The rows below fall into families. The same turns and mirrors carry the whole set onto itself and the rows of a family onto each other. For each named row, which other rows are in its family? Write them in the order they are listed.
These 32 rows form 4 families of 8 rows each.
Q_61: [ 111,  -44,   53, -101,  -19,  254,  178,   88, -393,    1,  385, -160,
 -545,  -67,   58,  -25, -137, -334,  -88,   66,  270]
Q_954: [  42,  374,   18,   87, -408,   85,   93,    5, -234,  150,   37,  -86,
 -415,  -43, -111,   55,  216, -343,  172,   57,  -32]
Q_314: [-218,  -11,  168,   96,   -1,  346, -152,  -80, -114,  336,  174,  -59,
 -263,   89,   11, -445,  215, -268,   23, -142,   78]
Q_600: [  88,  341,   19,  143, -326,   20,   81,  -18, -288,  133,   16,  -17,
 -415,   59,    0,   18,  211, -398,  207,  130,    4]
Q_843: [-117,   64, -296,   34, -118,  114,  229,  206, -437,  -41,  106, -297,
 -170,   -6, -319,  273,   13,  -26,  117,  486,  160]
Q_896: [ -30,  110,  160,   20, -253,   92,  339,  -40, -278,   78,  298, -293,
  164, -265, -228, -291,   93, -201,  -50,   94,  112]
Q_722: [  10,  -44,   56,  -70, -112,  332,  264,   66, -332,   25,  333, -317,
 -551,  -44,   90, -115, -165, -305, -105,  106,  306]
Q_842: [ -18,  126,  114,  -35, -243,  111,  248, -120, -230,   30,  361, -283,
  144, -222, -256, -322,   60, -170,  -86,  116,   45]
Q_364: [  31,  364,   75,  104, -271,   16,  172,  -30, -184,  124,  -48,  -13,
 -409,   30,  -85,   12,  292, -358,  195,   83,   41]
Q_217: [-190, -111,  151,   32,  103,  394,   -7, -125, -162,  340,  124,   15,
 -214,    9,   23, -356,  223, -337,  -69, -160,   81]
Q_658: [ 134,  285,   77,   58, -290,   59,  146,   -7, -134,  209,  -53, -102,
 -407,   59, -148,   62,  272, -370,  241,   51,   47]
Q_17: [-199,  -60, -139,   30,  171,  334, -184,  259, -471,  233,  -96,  -80,
 -530,  179,  -57,  113,  182,  -96,   70,   55,  208]
Q_593: [-199,  -12, -160,  -46,  127,  266, -134,  248, -331,  152, -104,  -58,
 -577,  265,  -10,   88,  164,  -30,  111,   42,  198]
Q_495: [-239,  197, -168,   98,   37,  112, -103,   32, -232,  312, -193,  -85,
   92,  -27, -311, -202,  360,  -10,  187,  208,    0]
Q_715: [-124,    7,  191,   21,   33,  264, -121,  -96, -201,  323,  166,  -51,
 -258,  -26,   23, -490,  200, -233,  -71, -205,  140]
Q_466: [ 137,  -88,  100,  -62,   43,  269,  242,   72, -371,  -66,  293, -245,
 -498,  -11,   41,  -35, -201, -285,  -43,   51,  225]
Q_221: [  14, -124,   39,  -37, -129,  255,  163,  104, -370,  -20,  454, -254,
 -516,   -2,   14,  -39, -102, -273, -116,   67,  306]
Q_894: [ -21,  135,    9,    0, -259,   45,  312, -127, -130,   70,  361, -277,
   84, -210, -250, -349,   59, -154,    0,  230,  106]
Q_182: [-253,   55, -160,  121,  -82,  142,  -82,   66, -197,  294,  -64,  -55,
  154,  -37, -334, -118,  522,   39,  124,  166,   61]
Q_327: [-161,  -98, -206,   94,  169,  265, -112,  275, -374,  229, -129,  -34,
 -527,  170,  -27,  131,  183, -102,  166,  142,  248]
Q_190: [-286, -294, -144,  -38,  304,  273,   33,  109, -379,  140,  222, -256,
  -37,   -4, -179, -305,   10,   81, -129,  236,  330]
Q_501: [  39,   87, -240,   80, -109,   14,  271,  214, -427,  -64,  180, -288,
 -169,   32, -346,  215,   30,   26,  114,  435,  181]
Q_613: [-240, -315, -126,    7,  233,  368,   11,  179, -433,   16,  271, -212,
   46, -133, -122, -200,   47,  115, -124,  196,  235]
Q_660: [-216,  -57,  145,  -10,   24,  374, -125,  -84, -161,  331,   61,  -39,
 -254,  -63,   70, -401,  236, -278,  -74, -167,  123]
Q_780: [ -36,  108,   41,   68, -221,  110,  218, -157, -254,  153,  374, -290,
  140, -308, -279, -322,   50, -246,  -38,  246,   95]
Q_810: [-265,  151, -178,  126,   15,   24, -158,   49, -267,  263,  -50,  -36,
   91,    2, -376, -139,  385,   53,  155,  181,    7]
Q_351: [-288,   84, -145,  157,  -73,  131,  -76,   49, -203,  259, -151, -149,
  147,   21, -330, -156,  401,   68,  148,  195,   24]
Q_126: [-238, -340, -157,  -44,  196,  384,  -29,  169, -386,  154,  298, -298,
   12,  -81, -182, -185,    3,   87, -139,  200,  270]
Q_951: [ -96, -140, -226,   29,  181,  315, -174,  205, -289,  152,  -64,  -16,
 -508,  202,  -56,  122,  215,  -57,  147,  147,  208]
Q_194: [ -34,  116, -279,  -36, -102,   14,  235,  204, -519,  -81,   81, -291,
 -197,  -97, -298,  231,   -6,    3,   43,  410,  205]
Q_578: [  61,   78, -186,   -5, -143,   38,  173,  283, -415, -112,   87, -293,
 -148,  -55, -306,  199,   83,   67,  163,  413,  219]
Q_955: [-329, -248, -144, -119,  215,  367,   42,  151, -323,  147,  262, -319,
   -8,  -81, -285, -254,   50,  122, -129,  144,  301]

Same family as Q_466: Q_896, Q_217, Q_658, Q_182, Q_613, Q_951, Q_578
Same family as Q_593: Q_954, Q_314, Q_722, Q_190, Q_780, Q_810, Q_194
Same family as Q_600: Q_843, Q_17, Q_495, Q_715, Q_221, Q_894, Q_955

